Turns in one plane each, and the order they were made in; the first pair answered:
turn Nuguz:
[-0.95 -1.39 -1.91 -0.63  2.20 -1.63  1.28 -0.17  0.89  1.77  1.15] => [ 0.30 -1.15 -1.73 -1.36  0.60 -1.62  2.06 -0.62 -0.33  2.32  0.50]
[-0.26  0.03  2.53 -1.93 -1.52 -0.81 -1.51  0.92 -1.40  1.17  2.86] => [-1.20 -0.14  2.50 -1.47 -0.07 -0.84 -1.98  1.45 -0.21  0.60  3.22]
[-2.23 -0.36 -1.77  1.43  3.46  0.64 -0.12  0.94  2.80 -2.76  0.69] => [ 0.30  0.12 -3.71 -0.29  2.25 -0.06  3.41  0.24  2.50 -1.87 -0.04]
[ 0.15  1.64  0.58  0.63 -1.33  1.00 -1.26  0.04 -0.10  0.31 -0.63] => [-0.63  1.42  0.71  1.09 -0.30  1.14 -1.60  0.22  0.69 -0.19 -0.26]
turn muf:
[-0.95  0.94  2.88  0.76 -1.01 -0.36 -1.95  0.10  0.30 -0.44 -2.13] => [-0.52  1.05  3.13  0.50 -0.53 -0.79 -1.60  0.13  0.41  0.01 -2.36]
[ 1.07  0.36  0.10  0.44 -1.30  0.00 -1.91 -1.28 -0.35 -0.95  0.22] => [ 1.17  0.70  0.19  1.01 -0.45  0.08 -1.96 -0.79  0.68 -1.04  0.02]
[-1.85  2.92  0.99  1.90 -1.39  3.93 -3.27  0.09  0.69 -1.41  1.53] => [-0.35  3.34  2.48  2.71  1.87  1.93 -1.54  1.31  3.51  0.06  0.03]
turn nol:
[ 2.23  2.30  1.77  1.47  1.24 -1.61 -0.79  0.14  1.73  2.79 -1.73] => [-1.45  0.42  1.06  2.15  3.09 -1.22 -2.99  0.66  2.01  0.21  0.33]
[-1.82 -0.64  1.59  1.77  3.40 -1.24 -1.30  2.32  3.53 -0.32  1.71] => [-2.44 -0.33 -3.00  0.91  0.44  1.66 -0.14  0.56  2.76 -3.20  2.89]
[ 0.77  3.05  2.23  2.17 -0.18  1.24 -1.38  1.65  0.46  2.28 -1.04] => [-1.67  2.07  1.69  2.53  0.99  1.52 -2.85  1.61  0.77  0.65  0.63]
turn Luvag:
[-2.91 -2.83 -0.36  0.11  0.73 -0.30 -0.42  0.30 -0.80 -1.68  1.53] => [-1.56 -2.28 -0.63 -1.01  1.90 -1.94  1.75  0.80  0.26 -0.45  1.51]
[-0.53 -0.26 -0.31  2.55  0.83  0.87 -1.02  0.54  1.25 -2.32 -2.26] => [ 0.84  0.02 -0.47  1.60  1.79 -0.77  1.19  0.92  2.34 -1.24 -2.19]
[-0.78  1.70  3.09  2.12 -1.36  2.41 -3.41 -0.32 -0.16  0.96 -1.36] => [-0.35 -2.69 -0.59  1.79 -0.27  2.29 -0.56 -1.28 -0.50 -2.83 -3.52]
turn Meri:
[ 0.52  0.48  1.29  2.25 -0.51  1.52 -0.13 -0.83 -0.24 -1.27 -1.96] => [-0.06  2.00  0.94 -0.46 -2.17  0.28  0.13 -0.50 -1.43  0.33  1.71]
[-0.05 -3.00 -2.30 -0.16  1.13  0.05  1.42 -0.44  0.68 -3.25 -1.20] => [-0.11 -3.56  1.10 -0.88 -1.67 -0.82 -0.65 -0.47 -3.10 -1.03 -0.98]
[ 1.31  0.79  2.35  0.41  1.85 -0.67 -0.43  1.00  0.32  2.83 -2.03] => [ 0.88  2.18  0.76 -1.32  1.73 -1.08  0.56  1.15  0.59  3.45  0.70]
[ 2.48  0.73  2.93  0.92  1.84 -1.43  0.26  0.92  0.55  1.94 -2.29] => [ 1.87  2.22  1.91 -1.57  0.91 -2.23  1.04  0.88  0.49  3.07  1.01]
Then:
(two turns a pair)
[-3.04  0.01 -0.05  1.75 -1.98  0.37 -2.86 -0.61 -0.96 -2.41  1.04] => [-2.00  0.14 -3.11  0.87  0.91 -0.88  1.16 -0.05  2.21 -3.28  1.33]	Nuguz then Nuguz
[-3.95 -2.80  0.58 -0.94  1.31 -1.72 -2.12  0.61 -0.47 -0.98  3.54] => [-1.19 -2.12 -3.66 -2.70 -1.22 -0.60  1.86 -1.18 -0.93 -2.04  2.28]	Luvag then nol
[-0.69 -4.00  2.13  0.78  2.55 -1.43 -0.05  1.05 -0.88 -0.65 -1.38] => [ 1.01 -3.69  0.53 -0.35  2.30 -2.02  2.36  0.56 -0.45 -0.06 -1.72]	Nuguz then Nuguz
[ 2.92  1.20  0.22 -0.09  0.85 -1.00  2.30  0.07  1.17  1.30 -1.83] => [ 2.59  2.38 -0.27 -1.21 -0.49 -0.79  2.21 -0.18  0.34  1.88 -0.26]	Nuguz then Meri
[-0.03  1.38  0.56 -0.92 -1.81  1.79  0.08 -0.59 -0.41 -0.49  1.48] => [ 0.07  1.44  2.46 -0.35 -1.04  1.24 -0.91  0.11 -0.08  0.62  0.83]	nol then Nuguz
[-2.39  0.76  1.09 -1.24  1.33  2.00 -0.80  2.26  2.65  1.36  0.52] => [-1.07 -0.64  2.62 -0.37  0.93  1.59 -0.61  2.00  1.80  1.44 -2.55]	Nuguz then Meri
[ 1.22  0.01 -0.48 -0.87 -1.58  0.23  0.11 -0.16 -1.66  0.65 -0.52] => [ 1.21  0.66  0.56 -0.11 -1.34  0.55 -0.77 -0.04 -1.03  1.00 -0.81]	muf then nol
[ 1.39 -3.53 -0.16 -2.96 -0.40 -1.77  2.11 -0.49 -2.85  0.08 -1.53] => [ 1.03 -1.54  3.19 -2.62  0.68 -2.99  0.06  0.81 -2.00  3.13  0.19]	nol then Luvag
[ 0.19  0.85 -1.06  1.65  0.92  1.24  0.77  0.01  2.60 -1.60 -1.63] => [-0.32  0.80  2.45  0.97 -1.94  1.11 -2.42 -0.20 -1.07  0.54 -0.77]	Meri then muf
[ 0.41  2.08 -1.55  2.66  2.13  1.68 -0.56 -1.66  3.00 -2.10 -0.14] => [ 1.08  0.79 -0.77  2.14  4.00 -0.65  0.74 -1.01  3.48 -0.90 -0.76]	muf then nol
[ 0.77  0.15  4.73 -0.03  1.17 -2.64 -0.28  1.79 -0.43  2.13 -0.63] => [ 0.75  0.46  0.81 -3.06  0.38 -3.11  2.70  1.24 -0.69  1.57  2.15]	Meri then muf
[ 1.37  0.20 -1.62  0.35 -1.12  0.50  1.35 -0.99 -1.32 -0.53 -1.47] => [-0.24 -1.14  1.26  1.46  1.87 -1.29 -0.77  0.51 -0.63 -0.07 -1.04]	nol then nol
[-1.51 -2.39  1.20 -1.26 -2.62 -0.17 -2.40  0.66 -1.31  0.06 -0.64] => [-2.64 -0.24 -1.25 -1.12 -1.18  0.72 -1.96  1.24  1.45 -0.59  2.61]	muf then Meri
[-1.58 -2.16 -0.86  0.21 -0.01  0.89 -0.82 -0.46 -0.15 -1.68 -0.10] => [-1.86 -1.65 -1.51 -0.53 -0.19  0.58 -0.46 -0.57 -0.27 -1.71  1.38]	Meri then Meri
[-1.13  0.00 -3.75  0.72 -1.21  1.87 -0.12 -0.26 -1.23 -2.11  1.13] => [-0.08  1.37 -3.55  1.39  1.90  0.49  1.36  0.90  1.93 -0.71  0.85]	muf then Luvag
[ 0.85 -0.36 -2.47 -0.40 -0.11  0.16  3.91  0.93 -0.19  0.21 -0.75] => [-0.23 -2.23  1.23  1.34  0.75 -0.75  0.98  1.76 -1.31  0.98 -2.67]	Meri then nol
[-2.77 -0.20 -0.31 -0.04 -0.66  0.97 -1.16  1.53  0.59 -0.98  1.76] => [ 0.95  1.77  0.59 -0.69 -2.50  0.56  1.16  1.13  0.25  1.82 -0.53]	nol then nol
[-0.69 -1.22  1.04  1.55  0.76 -0.94 -1.01  1.25  0.46 -1.53 -0.16] => [ 0.78 -0.28 -1.42  0.19  0.51 -1.40  1.92  0.95  1.21 -1.18  0.20]	nol then Luvag
[ 2.16  1.74  3.06  1.23  3.45 -0.75 -0.73  2.10  0.12  1.83  1.43] => [-0.41  0.61  0.51  0.99  4.55 -0.01 -1.20  1.92  0.96 -1.06  3.62]	Nuguz then nol
[ 1.63 -1.37 -0.38 -0.23  1.97 -1.87  2.46  0.30  0.66  0.41 -2.43] => [-0.31 -1.86 -1.90 -0.95 -1.92  0.62  0.44 -1.29 -2.80 -1.42 -0.91]	muf then muf
[-0.84  1.96 -0.01  3.67  3.48  1.62 -0.47  2.09  3.69 -1.05  0.25] => [ 3.74  0.82  1.02  0.30  1.83 -1.76  3.81  1.40  1.03  2.68 -2.36]	muf then Nuguz
